In each game, the first row plays the second. By how much does the first row win? 15 means about a draw, 30 a big win and 0 a big loss. Wins can go round in a circle. Each row has two weighted sums of its numbers, A and B, taken from their middle values. A row wins by its A times the other's B, less its B times the other's A.
[-39. -32. -24. -3. 9. 21. 21. 32. 36. 41. 44. 45. 44. 44. 29.
 17.]
[-17. -22. -21. -19. -26. -28. -30. -19. -11. 1. 9. 11. 7. 15. 6.
 6.] ~ 16
[-12. -17. -15. -9. 2. 22. 39. 41. 40. 35. 22. 0. -22. -33. -35.
 -34.]
[-9. -3. 0. 5. 18. 23. 18. 12. -3. -19. -20. -15. -5. 19. 27.
 31.] ~ 25
[-4. -2. 15. 23. 32. 41. 46. 48. 49. 46. 43. 35. 25. -1. -23.
 -31.]
[-25. -31. -33. -36. -33. -27. -13. 14. 26. 31. 26. 16. 5. -18. -23.
 -24.] ~ 14
[18. 28. 28. 34. 33. 35. 38. 35. 38. 41. 42. 41. 34. 17. 3.
 -14.]
[15. 27. 24. 26. 27. 24. 4. -7. -15. -18. -17. -10. 1. 9. 18.
 21.] ~ 12
[29. 19. 25. 21. 22. 20. 14. -7. -7. -22. -22. -20. -17. -10. 11.
 19.]
[7. 17. 17. 23. 12. 7. 0. 7. 19. 27. 32. 33. 29. 26. 11. 0.] ~ 13
[-21. -24. -23. -17. -9. 6. 17. 17. 13. -2. -15. -22. -26. -19. -22.
 -22.]
[20. 24. 19. 19. 9. 5. 18. 12. 17. 20. 25. 21. 13. 6. -12.
 -17.] ~ 11
[-28. -27. -23. -20. -18. -17. -11. -3. -2. 13. 5. 8. 17. -6. -9.
 -14.]
[30. 32. 31. 22. 21. 7. -4. -13. -5. 12. 20. 28. 31. 33. 29.
 28.] ~ 17
[-10. -1. 6. 23. 25. 31. 31. 31. 22. 15. 13. 12. 10. 24. 23.
 22.]
[-13. -23. -15. -10. -17. -15. -10. 12. 21. 31. 29. 24. -10. -33. -40.
 -47.] ~ 4
[32. 35. 37. 37. 35. 25. -2. -24. -32. -36. -30. -21. -11. 11. 7.
 7.]
[-21. -23. -30. -27. -18. 8. 27. 36. 36. 33. 17. 0. -18. -24. -9.
 -9.] ~ 16
[18. 19. 7. 4. -4. -12. -14. -18. -9. -10. -9. -9. -9. -11. -5.
 1.]
[32. 31. 32. 31. 27. 15. -1. -26. -29. -28. -21. -8. 15. 23. 31.
 31.] ~ 13
[7. 1. -5. -5. 2. 8. 19. 6. -7. -19. -19. -18. -5. 13. 30.
 36.]
[12. -7. -9. -6. 1. 20. 34. 37. 37. 36. 22. 9. -4. -9. -13.
 -15.] ~ 13
[-27. -26. -24. -17. -14. -1. 9. 15. 13. 7. -10. -19. -22. -33. -25.
 -23.]
[12. 5. 8. 10. -3. -14. -25. -21. -28. -26. -25. -23. -20. 5. 1.
 10.] ~ 16
[-20. -23. -28. -26. -26. -22. -23. -11. -17. -15. -15. -7. 5. 4. 24.
 22.]
[-18. -13. -17. -19. -15. -10. -6. 20. 27. 30. 35. 34. 31. 15. -1.
 -10.] ~ 17
[5. 3. 9. 6. -6. -20. -29. -30. -28. -24. -14. -3. -13. 4. 13.
 19.]
[39. 38. 36. 34. 34. 35. 36. 34. 33. 32. 19. 6. -13. -19. -21.
 -24.] ~ 11
[-7. 10. 22. 27. 33. 35. 32. 15. -4. -22. -30. -34. -37. -34. -17.
 -7.]
[1. 12. 10. 14. 18. 17. 8. -5. -19. -23. -20. -16. -10. 1. 13.
 11.] ~ 15
[-25. -16. -7. 5. -12. -25. -35. -37. -38. -33. -28. -19. -7. -4. 5.
 14.]
[32. 32. 32. 24. 26. 13. -13. -25. -28. -30. -23. -13. 6. 18. 26.
 32.] ~ 5
[-25. -21. -19. -18. -10. -5. 1. -8. 5. 10. 24. 26. 32. 26. 23.
 13.]
[2. -4. -12. -11. -9. 3. 13. 30. 31. 30. 26. 13. 2. -13. -23.
 -27.] ~ 14
[-21. -27. -29. -27. -32. -35. -38. -38. -37. -27. -20. 5. 33. 42. 44.
 46.]
[2. -1. -5. -4. -16. -19. -11. -1. 8. 22. 25. 25. 21. 12. 18.
 13.] ~ 16
[-3. -11. 0. 18. 17. 27. 33. 33. 29. 20. 4. -12. -15. -2. 0.
 8.]
[-5. -7. -14. -18. -18. -15. 1. -5. -1. -4. -1. -2. -8. 5. 15.
 22.] ~ 23
[-22. -12. -12. -14. -9. -11. -10. -1. 2. 20. 18. 18. 13. 5. -4.
 -8.]
[29. 29. 23. 17. 14. 9. -5. -13. -21. -29. -24. -20. -11. 26. 22.
 27.] ~ 8
[-14. -2. 10. 16. 18. 19. 15. 11. 3. -13. -15. -19. -23. -12. -16.
 -4.]
[20. 25. 21. 24. 14. 3. -6. -16. -11. -9. 0. 4. 1. 11. 0.
 0.] ~ 7
[-27. -24. -17. -7. 11. 22. 26. 26. 23. 22. 9. 4. 5. 11. 5.
 1.]
[-30. -31. -29. -31. -31. -34. -33. -29. -26. -23. 1. 12. 14. 25. 16.
 17.] ~ 18
[-18. -10. -16. -9. -14. -15. -13. -22. -28. -31. -33. -31. -21. 3. 4.
 17.]
[15. 14. 12. 12. -5. -20. -31. -28. -22. -15. 11. 23. 30. 28. 23.
 18.] ~ 17
[17. 26. 25. 27. 31. 34. 32. 35. 35. 32. 31. 25. 12. -19. -25.
 -33.]
[15. 23. 27. 31. 32. 32. 32. 23. 23. 24. 21. 21. 21. 17. 4. -1.] ~ 17
[25. 26. 17. 4. 8. 8. 16. 21. 28. 32. 34. 31. 26. 17. 10. 7.]
[19. 17. 20. 22. 27. 32. 32. 36. 38. 39. 35. 31. 21. 19. 5. 0.] ~ 16
[-14. -7. -16. -21. -15. -17. -21. -17. -20. -21. -18. -12. -6. 2. 6.
 8.]
[17. 14. 13. 3. 17. 22. 27. 32. 30. 22. 23. 19. 21. 15. 19. 21.] ~ 13
[20. 17. 7. 4. 13. 23. 34. 32. 30. 23. -2. -22. -37. -34. -35.
 -35.]
[-8. -10. 4. 11. 16. 18. 20. 11. 6. -4. 0. -4. -9. 0. -15.
 -20.] ~ 20
[17. 16. 26. 28. 26. 10. -13. -30. -33. -22. -3. 23. 36. 45. 41.
 39.]
[23. 9. 4. -6. -9. -10. -4. -6. 0. 7. -7. -12. -6. -19. -24.
 -27.] ~ 13
[-19. -1. 16. 18. 15. 3. -14. -10. -3. 14. 28. 33. 32. 22. 17.
 12.]
[-6. -15. -15. -6. -3. 9. 23. 15. 20. 11. 7. 0. -4. 6. 7.
 5.] ~ 29
[-32. -31. -37. -36. -34. -27. -7. 13. 21. 26. 24. 23. 17. 28. 22.
 22.]
[-38. -35. -38. -35. -33. -30. -28. -27. -22. -13. -9. 10. 29. 37. 40.
 40.] ~ 25
[-25. -23. -21. -19. -11. 9. 29. 32. 37. 32. 29. 21. 5. -8. -5.
 0.]
[15. 20. 21. 28. 25. 24. 16. 18. 12. 15. 20. 24. 26. 28. 26. 27.] ~ 14
[-33. -30. -31. -31. -23. -12. 8. 19. 23. 25. 17. 3. -15. -24. -25.
 -28.]
[35. 34. 34. 31. 29. 16. -12. -21. -33. -38. -38. -34. -23. -10. 16.
 26.] ~ 9
[40. 37. 34. 28. 22. 16. 11. 13. 17. 17. 14. 1. -18. -22. -28.
 -30.]
[29. 24. 21. 15. -3. -14. -19. -26. -25. -22. -26. -27. -34. -31. -33.
 -31.] ~ 15
[4. 9. 9. 3. 14. 14. 8. 5. 7. 14. 11. 13. 17. 11. 22. 23.]
[-23. -14. -1. 15. 16. 13. 3. -8. -18. -23. -21. -14. -3. 13. 25.
 32.] ~ 24
[-21. -15. -19. -19. -14. -6. 2. 21. 29. 32. 33. 28. 16. 5. -6.
 -17.]
[48. 47. 47. 48. 48. 48. 41. 33. 27. 16. 5. -7. -23. -19. -32.
 -36.] ~ 13
[34. 35. 31. 27. 28. 24. 19. 7. -9. -22. -27. -29. -28. -27. -8.
 5.]
[-11. -9. -10. -9. -8. 0. 2. 18. 22. 27. 21. 14. 7. 1. -12.
 -16.] ~ 15
[19. 20. 19. 9. 4. -13. -22. -28. -28. -14. -14. -7. -10. 5. 4.
 7.]
[1. -12. -18. -17. -9. 2. 14. -3. -19. -27. -38. -35. -27. -13. 29.
 35.] ~ 12
[-27. -31. -26. -21. -17. 0. 12. 23. 17. 10. -18. -31. -36. -30. -34.
 -32.]
[19. 7. 1. -8. -8. -7. 2. 4. 15. 20. 16. 13. -1. -8. -26.
 -32.] ~ 17
[-2. 5. 0. -5. -16. -24. -33. -29. -29. -21. -11. -3. 8. 0. -11.
 -17.]
[-6. -4. -7. -9. -2. 9. 10. 24. 21. 12. 10. 5. -2. 15. 13. 19.] ~ 7
[-18. -11. -13. -13. 1. 11. 2. 22. 22. 20. 13. 8. 4. 13. 13.
 17.]
[37. 29. 23. 0. 6. 0. -15. -16. -25. -31. -32. -29. -19. -5. 22.
 29.] ~ 14
[19. 22. 22. 25. 14. 4. -15. -17. -16. -13. -17. -16. -4. -16. -15.
 -12.]
[14. 20. 22. 21. 15. 5. 2. -4. 0. 16. 19. 21. 19. 6. -3.
 -10.] ~ 20
[36. 34. 32. 20. 13. -9. -27. -27. -30. -26. -19. -11. -12. -25. -9.
 -10.]
[35. 32. 29. 22. 21. 15. -1. 5. 11. 19. 26. 31. 31. 32. 29. 26.] ~ 7
[-26. -18. 0. 6. 13. 5. -19. -26. -34. -32. -34. -29. -22. -3. 6.
 13.]
[48. 47. 50. 51. 51. 52. 49. 41. 40. 37. 35. 32. 31. 13. 4. -7.] ~ 16
[-18. -18. -22. -27. -33. -39. -45. -41. -43. -39. -36. -29. -20. -22. -1.
 12.]
[23. 15. 19. 12. -2. -12. -15. 1. 16. 30. 37. 38. 34. 22. 11.
 -2.] ~ 15
[17. 12. 16. 17. 24. 27. 31. 27. 28. 31. 27. 22. -1. -15. -30.
 -39.]
[-21. -12. -13. -15. -13. -16. -23. -13. -11. -2. 0. 8. 14. 23. 21.
 28.] ~ 11
[-20. 5. 10. 19. 19. 16. 6. -20. -27. -33. -36. -37. -36. -36. -30.
 -25.]
[6. 11. 4. -1. 0. 1. 10. 12. 25. 29. 31. 30. 29. 23. 15. 9.] ~ 11
[0. 7. 4. 7. 11. 11. -1. -5. -17. -20. -21. -15. 6. 25. 37.
 43.]
[-32. -25. -9. 17. 21. 25. 15. 17. 18. 25. 27. 34. 41. 41. 40.
 37.] ~ 15
[-19. -14. -1. 5. 4. -6. -12. -20. -22. 3. 6. 23. 32. 36. 34.
 32.]
[-5. -13. -13. -22. -15. -11. -4. -2. -3. -6. -13. -11. -3. -10. 7.
 12.] ~ 13
[-15. -8. -4. 4. 9. 7. 6. -10. -28. -31. -33. -30. -20. 1. 10.
 16.]
[16. 25. 24. 30. 28. 28. 29. 14. 11. 2. 2. -2. -3. -17. -7.
 -11.] ~ 11
[29. 25. 26. 28. 30. 34. 39. 32. 28. 18. 4. -3. -10. 12. 17.
 24.]
[-12. -15. -12. -12. -17. -22. -31. -24. -25. -21. -17. -10. -10. 2. -12.
 -17.] ~ 19
[-33. -18. -2. 15. 19. 11. 4. -19. -17. -4. 16. 28. 33. 28. 26.
 15.]
[-28. -33. -32. -34. -36. -35. -32. -21. -6. 10. 6. 1. 6. -14. -14.
 -12.] ~ 1
[-19. -22. -29. -29. -27. -16. 13. 23. 35. 36. 35. 23. 20. -3. -23.
 -29.]
[-41. -40. -39. -39. -35. -29. -21. -4. 18. 22. 22. 13. -6. -11. -20.
 -24.] ~ 13
[-2. 11. 19. 25. 36. 44. 46. 45. 45. 41. 35. 27. 11. 11. -8.
 -19.]
[3. 11. 22. 24. 23. 16. 2. -12. -14. 1. 10. 19. 24. 24. 21.
 19.] ~ 4
[16. 17. 18. 22. 27. 30. 25. 16. 0. -5. -6. 6. 31. 35. 42. 45.]
[-32. -37. -41. -41. -41. -33. -19. 6. 5. -19. -33. -40. -43. -40. -31.
 -19.] ~ 5
[16. 7. -2. -14. -22. -28. -28. -33. -32. -33. -31. -27. -17. 10. 20.
 32.]
[-6. -17. -22. -24. -23. -18. -12. 2. -4. -16. -26. -30. -33. -32. -23.
 -18.] ~ 9
[-33. -25. -20. -12. -1. -2. -16. -12. -12. -12. -1. 8. 18. 17. -1.
 -10.]
[18. 20. 3. -3. -2. 4. 20. 15. 25. 25. 26. 22. 18. 20. 8. 3.] ~ 12
[1. -11. -18. -22. -33. -37. -35. -31. -24. -15. -8. -13. -20. -16. -31.
 -32.]
[-33. -34. -37. -36. -34. -25. -1. 13. 23. 19. 15. -1. -20. -32. -37.
 -40.] ~ 13
[-17. -23. -16. -21. -17. -17. -2. -4. 5. 15. 18. 18. -7. -5. -27.
 -35.]
[17. 22. 24. 24. 25. 21. -1. -2. -9. -3. 2. 13. 22. 29. 29. 30.] ~ 12
[-26. -14. 7. 21. 24. 26. 25. 22. 28. 32. 36. 37. 41. 35. 19.
 7.]
[-26. -25. -21. -25. -19. -24. -25. -22. -17. 0. 5. 13. -3. 5. -13.
 -22.] ~ 11
[8. 3. 18. 19. 10. -3. -21. -23. -26. -29. -27. -29. -27. -32. -35.
 -35.]
[-16. -12. -23. -26. -25. -24. -25. -12. -9. -16. -15. -20. -26. -29. -33.
 -36.] ~ 11
[39. 35. 35. 39. 37. 42. 44. 44. 42. 35. 21. 0. -15. -20. -20.
 -17.]
[23. 2. -5. -19. -29. -33. -32. -17. -2. 11. 19. 12. 11. -5. -23.
 -24.] ~ 1
[-13. -1. 9. 17. 28. 33. 30. 27. 22. 19. 10. 12. 22. 25. 29.
 29.]
[19. 12. 8. -4. -21. -31. -37. -36. -33. -18. -14. -3. 15. -2. 9.
 15.] ~ 12
[-9. -7. -16. -15. -25. -29. -32. -27. -26. -24. -20. -14. -14. -7. -1.
 3.]
[2. -5. -17. -26. -26. -30. -32. -33. -33. -32. -35. -36. -35. -25. -16.
 -2.] ~ 18
[-44. -47. -46. -46. -45. -40. -26. -10. -1. 6. -1. -4. -13. -12. -12.
 -14.]
[-4. -2. 5. 5. 21. 28. 32. 28. 28. 21. 16. 5. -9. -16. -18.
 -22.] ~ 11
[28. 25. 30. 34. 26. 17. -1. -7. -5. 9. 19. 27. 35. 18. 18. 9.]
[-22. -8. 11. 23. 16. 9. -5. -8. 3. 15. 25. 31. 30. 22. 15.
 4.] ~ 29
[-13. 4. 18. 23. 20. 1. -25. -37. -38. -27. 0. 33. 42. 52. 51.
 50.]
[-39. -36. -38. -37. -37. -37. -34. -28. -18. -2. 8. 9. 7. -15. -21.
 -28.] ~ 11
[20. 26. 24. 21. 22. 15. 0. -1. 9. 27. 32. 37. 41. 32. 29. 19.]
[26. 14. 13. 11. -4. -11. -7. -17. -16. -14. -5. 4. 11. 14. 27.
 30.] ~ 10
[-23. -22. -28. -28. -24. -11. 6. 23. 26. 20. 9. -7. -7. -27. -24.
 -24.]
[-39. -36. -35. -33. -31. -30. -26. -24. -19. -10. 1. 12. 11. 30. 26.
 28.] ~ 15
[41. 41. 37. 28. 13. -19. -31. -36. -40. -35. -36. -36. -36. -38. -42.
 -42.]
[-32. -30. -31. -30. -31. -33. -35. -34. -35. -37. -35. -34. -30. -24. -19.
 -7.] ~ 15
[-15. -8. -17. -18. -22. -23. -26. -16. -7. 10. 15. 19. 9. -10. -18.
 -27.]
[24. 21. 7. 8. 7. 15. 20. 29. 32. 34. 30. 24. 17. -8. -23.
 -33.] ~ 10
[5. 5. 10. 19. 22. 31. 40. 34. 30. 15. 3. -17. -18. -15. -17.
 -12.]
[-11. 1. -8. -13. -14. -20. -25. -28. -32. -31. -26. -18. 1. 11. 26.
 32.] ~ 15
[34. 37. 40. 43. 44. 44. 41. 29. 23. 14. 18. 15. 12. -18. -15.
 -22.]
[-34. -37. -37. -37. -32. -24. -18. -3. -11. -14. -23. -26. -27. -32. -24.
 -26.] ~ 19
[-6. -3. -10. -17. -19. -24. -28. -26. -22. -17. -5. 5. 11. 16. 8.
 5.]
[-9. -10. -12. -9. -9. 0. 1. 11. 18. 19. 15. 12. 2. 8. -2.
 -8.] ~ 11
[-17. -23. -20. -22. -18. -15. -15. -13. -9. -5. -1. 3. -6. 21. -6.
 -14.]
[44. 43. 44. 42. 37. 23. -6. -29. -37. -42. -38. -31. -13. -6. 17.
 25.] ~ 21
[-22. -27. -20. -19. -13. -9. -7. -11. -16. -21. -20. -17. -15. -7. 5.
 11.]
[-4. -7. -17. -4. -2. 22. 36. 39. 42. 31. 10. -20. -36. -37. -36.
 -32.] ~ 12
[23. 24. 24. 18. 18. 11. -1. -4. -11. -9. -5. 4. 15. 17. 26.
 28.]
[21. 10. 15. 9. -15. -29. -36. -40. -39. -33. -22. -1. 16. 30. 34.
 38.] ~ 9
[-15. -20. -19. -18. -23. -30. -36. -36. -39. -37. -35. -26. -22. -13. 9.
 13.]
[10. -8. -3. -11. -17. -23. -30. -28. -26. -22. -24. -23. -23. -21. -22.
 -23.] ~ 16
[-27. -27. -25. -25. -22. -18. -17. -9. 1. -2. 6. 4. 6. 7. -12.
 -17.]
[-6. -9. -11. -14. -10. -3. 13. 8. 8. 2. -2. -8. -1. -22. -18.
 -17.] ~ 14
[-4. -2. 2. -13. -24. -38. -46. -46. -42. -33. -10. 17. 20. 23. 15.
 4.]
[-13. -19. -21. -13. -9. 11. 23. 29. 27. 18. -6. -23. -30. -24. -32.
 -32.] ~ 8
[42. 43. 44. 43. 41. 36. 25. 10. 1. 4. 13. 18. 10. 17. 4. 3.]
[-25. -25. -28. -29. -23. -13. -2. 16. 24. 26. 26. 21. 24. 14. 5.
 -4.] ~ 14
[-22. -29. -24. -16. 3. 23. 33. 28. 22. 8. -7. -12. -2. 9. 14.
 12.]
[18. 13. 2. -7. 2. 5. 7. 14. 21. 21. 24. 24. 23. 13. 16. 10.] ~ 27
[37. 35. 33. 29. 28. 26. 30. 14. 2. -3. -19. -21. -25. -21. -17.
 -10.]
[25. 20. 14. 8. -3. -6. -1. -7. -4. -12. -7. -12. -16. -15. -16.
 -14.] ~ 17
[-2. -9. -17. -18. -14. -7. 1. 9. 0. -15. -23. -28. -27. -29. -19.
 -11.]
[-4. -9. -20. -13. -12. 5. 27. 27. 33. 28. 22. 13. -4. 0. -5.
 -5.] ~ 9
[-5. -9. -6. -9. 2. 5. 0. 2. -5. 3. 4. 15. 27. 27. 30. 31.]
[-18. -21. -7. 0. -3. -6. -12. -13. -12. 3. 9. 23. 27. 30. 34.
 36.] ~ 15
[24. 28. 23. 20. 27. 33. 35. 38. 37. 36. 29. 18. -5. -17. -24.
 -28.]
[-27. -32. -34. -35. -34. -29. -3. 5. 17. 19. 9. -1. -5. -6. -13.
 -8.] ~ 18
[-31. -32. -35. -38. -32. -22. 9. 25. 35. 36. 36. 28. 20. -2. -21.
 -29.]
[-31. -34. -34. -35. -32. -26. -9. 14. 25. 26. 26. 21. 17. 6. 4.
 0.] ~ 16
[19. 26. 28. 28. 30. 28. 22. 1. -7. -20. -11. -6. -1. 11. 22.
 22.]
[-28. -19. -11. -5. -1. -4. -9. -10. -7. 5. 15. 21. 13. 27. 17.
 13.] ~ 12
[-20. -19. -12. -4. -4. 6. 11. 21. 22. 17. 22. 17. 14. 7. -6.
 -7.]
[44. 48. 50. 50. 51. 46. 31. 9. -1. 7. 20. 30. 32. 35. 19. 9.] ~ 14
[-30. -35. -33. -35. -34. -33. -33. -30. -21. -21. -12. -4. 0. 20. 27.
 31.]
[35. 35. 32. 34. 33. 36. 35. 25. 11. -8. -23. -26. -23. -16. -6.
 2.] ~ 10
[-31. -32. -37. -35. -30. -10. 19. 33. 29. 18. -10. -31. -39. -39. -39.
 -38.]
[29. 18. 13. -3. -7. -8. -2. 7. 16. 15. 17. 4. -7. -31. -36.
 -39.] ~ 16
[-3. -17. -27. -32. -35. -36. -36. -27. -23. -23. -27. -28. -27. -25. -23.
 -20.]
[24. 9. 10. 2. 2. 0. -10. 5. 5. -13. -4. -10. -21. -20. -28.
 -31.] ~ 10
[27. 25. 24. 25. 30. 36. 42. 40. 41. 42. 34. 26. 18. 15. -2. 0.]
[28. 29. 32. 36. 43. 50. 52. 49. 43. 22. 7. -18. -25. -30. -23.
 -22.] ~ 17
[38. 40. 38. 38. 38. 39. 36. 32. 28. 18. 0. -20. -29. -41. -42.
 -43.]
[-14. -4. -14. -9. -14. -16. -16. -15. -14. 3. -3. 3. 16. 22. 16.
 19.] ~ 4
[37. 37. 34. 29. 32. 32. 23. 18. 10. -10. -17. -27. -30. -41. -35.
 -35.]
[12. -2. -9. -7. 7. 25. 34. 38. 39. 39. 27. 12. 3. -7. -21.
 -25.] ~ 13
[-1. 11. 11. 20. 3. -13. -22. -33. -29. -17. -1. 19. 28. 17. 20.
 3.]
[-20. -24. -30. -30. -36. -39. -36. -35. -33. -29. -21. -15. 14. 17. 16.
 23.] ~ 13
[33. 34. 35. 35. 43. 48. 46. 44. 39. 23. 9. -9. 0. -12. 14.
 23.]
[-26. -25. -34. -38. -33. -25. 7. 15. 16. 24. 3. -11. -15. -32. -26.
 -30.] ~ 16
[35. 37. 37. 33. 31. 23. 7. -5. -14. -12. -2. 10. 28. 32. 36.
 41.]
[-19. 4. -2. 6. 9. 11. 13. 6. 0. -8. -19. -28. -29. -37. -36.
 -36.] ~ 21
[-28. -23. -21. -20. -18. -18. -16. -14. -7. -3. -2. -4. -11. -23. -24.
 -27.]
[34. 37. 38. 37. 40. 38. 29. 24. 24. 29. 31. 33. 34. 33. 28. 22.] ~ 13
[-20. -24. -17. -21. -12. -14. -8. -24. -24. -20. -17. -9. 6. 29. 26.
 27.]
[32. 21. 15. -6. -6. -7. 7. -4. -3. -15. -16. -17. -13. -2. 1.
 9.] ~ 14
[-30. -24. -26. -24. -19. -16. -11. -10. -13. -12. -7. -7. -11. 6. -13.
 -17.]
[5. 24. 29. 32. 29. 17. 10. -21. -22. -15. -1. 10. 2. -4. 4.
 -4.] ~ 9
[-23. -25. -25. -27. -30. -34. -35. -34. -26. -14. 5. 18. 21. 30. 29.
 27.]
[28. 29. 27. 27. 27. 25. 19. 15. -5. -10. -11. -10. 3. -3. 13.
 14.] ~ 15
[-25. -29. -34. -38. -39. -41. -37. -38. -35. -35. -31. -26. -16. 3. 9.
 14.]
[48. 47. 45. 42. 37. 28. 3. -17. -18. -24. -16. -12. -8. 2. 12.
 19.] ~ 23
[-19. -17. -7. 8. 14. 19. 18. 11. 3. -4. 0. 6. 7. 16. 19.
 19.]
[-14. 3. 2. -1. -13. -27. -38. -37. -33. -24. 10. 30. 35. 35. 25.
 17.] ~ 20
[-33. -36. -39. -40. -36. -26. 8. 26. 28. 20. 12. -6. -23. -10. -25.
 -25.]
[36. 34. 34. 35. 32. 27. 17. -11. -22. -34. -38. -38. -36. -31. -21.
 -10.] ~ 1
[-28. -17. -15. -9. -15. -24. -33. -33. -29. -14. -3. 12. 25. 8. 11.
 2.]
[-19. -17. -15. 4. 12. 25. 28. 31. 29. 29. 28. 27. 27. 24. 20.
 11.] ~ 14
[29. 30. 32. 33. 35. 36. 26. 26. 17. 17. 9. 7. 15. 15. 4. -5.]
[4. -8. -24. -28. -32. -30. -14. 10. 24. 36. 29. 21. -1. -29. -27.
 -30.] ~ 16
[-1. -8. 2. 10. 15. 19. 18. -1. -14. -13. -24. -22. -16. 8. 13.
 16.]
[-25. -26. -24. -26. -27. -31. -37. -33. -35. -36. -27. -20. -7. -1. 10.
 19.] ~ 17
[9. 7. 0. 3. -1. 5. 16. 15. 5. -5. -21. -33. -34. -40. -43.
 -42.]
[-29. -31. -29. -29. -31. -33. -33. -32. -28. -15. -15. 0. 2. 7. 14.
 15.] ~ 16
[-27. -32. -33. -34. -37. -40. -40. -38. -36. -34. -21. -3. 21. 24. 25.
 26.]
[17. 30. 37. 44. 47. 48. 40. 26. 13. 3. 13. 23. 30. 38. 37. 35.] ~ 1
[-37. -35. -32. -26. -20. -13. -16. -2. 6. 16. 17. 15. 20. 0. -13.
 -22.]
[-25. -29. -25. -24. -14. -4. 6. 17. 24. 29. 26. 22. 17. -1. -7.
 -17.] ~ 14
[-38. -32. -31. -28. -35. -44. -45. -49. -45. -32. -2. 28. 30. 38. 32.
 25.]
[-37. -39. -38. -37. -40. -43. -44. -40. -39. -39. -30. -24. -19. -13. -3.
 3.] ~ 16
[-34. -35. -33. -29. -29. -25. -26. -14. -13. -11. -10. -10. -6. -13. -5.
 -3.]
[33. 35. 33. 35. 38. 41. 42. 34. 30. 27. 12. 1. -8. -11. -28.
 -37.] ~ 15
[-24. -15. -1. 4. 7. 2. -14. -23. -28. -34. -37. -38. -36. -30. -24.
 -11.]
[20. 7. 3. -7. -12. -18. -20. -27. -28. -31. -24. -17. -14. 3. 22.
 28.] ~ 15
[37. 35. 37. 35. 35. 29. 6. 4. 0. 12. 20. 24. 26. 27. 13. 2.]
[29. 27. 27. 25. 28. 32. 30. 33. 31. 24. 19. 2. -8. -20. -26.
 -31.] ~ 21
[14. 3. 8. -2. -10. -23. -25. -35. -36. -33. -22. -7. 13. 15. 19.
 15.]
[12. 19. 21. 29. 34. 39. 42. 39. 32. 28. 14. 6. 4. 11. 10. 14.] ~ 12
[-33. -30. -25. -24. -29. -36. -42. -35. -34. -22. -1. 13. 11. 11. -8.
 -17.]
[-9. 2. -5. -6. -14. -20. -17. -25. -18. -4. -11. -15. -21. -29. -34.
 -37.] ~ 19
[25. 19. -6. -26. -33. -38. -37. -34. -30. -23. -24. -22. -29. -27. -22.
 -16.]
[-2. -4. 6. 0. -5. -18. -29. -29. -28. -19. -9. 0. -3. 0. 1.
 0.] ~ 23
[23. 29. 29. 29. 33. 32. 29. 22. 1. -10. -20. -25. -16. -25. -15.
 -9.]
[-26. -21. 0. 9. 16. 20. 25. 22. 25. 23. 28. 26. 13. 1. -1.
 -5.] ~ 19
[-16. -30. -29. -35. -30. -23. -20. 16. 23. 24. 20. 11. -2. -11. -9.
 -13.]
[-11. -10. -13. -19. -22. -26. -22. -20. -15. -10. 0. 2. 8. 13. 7.
 12.] ~ 17
[27. 19. 16. -7. -8. -16. -15. -15. -10. -1. -3. -1. 7. 19. 18.
 26.]
[27. 24. 24. 27. 26. 29. 27. 30. 26. 24. 22. 19. 3. 6. -1. -8.] ~ 14
[-6. -13. -21. -19. -26. -23. -15. -9. -9. -19. -23. -29. -34. -33. -31.
 -29.]
[12. 22. 21. 20. 14. -4. -12. -30. -31. -22. -15. 6. 13. 32. 35.
 38.] ~ 15
[-42. -43. -43. -44. -41. -35. -18. -1. 13. 18. 10. 1. -14. -12. -25.
 -25.]
[17. 27. 27. 28. 30. 30. 23. 16. 11. 7. -1. -8. -18. -20. -19.
 -16.] ~ 11
[7. 19. 22. 26. 23. 12. -6. -27. -34. -33. -29. -18. -3. 16. 22.
 22.]
[-38. -33. -35. -36. -34. -33. -29. -16. -4. 17. 21. 22. 17. -5. 1.
 0.] ~ 13
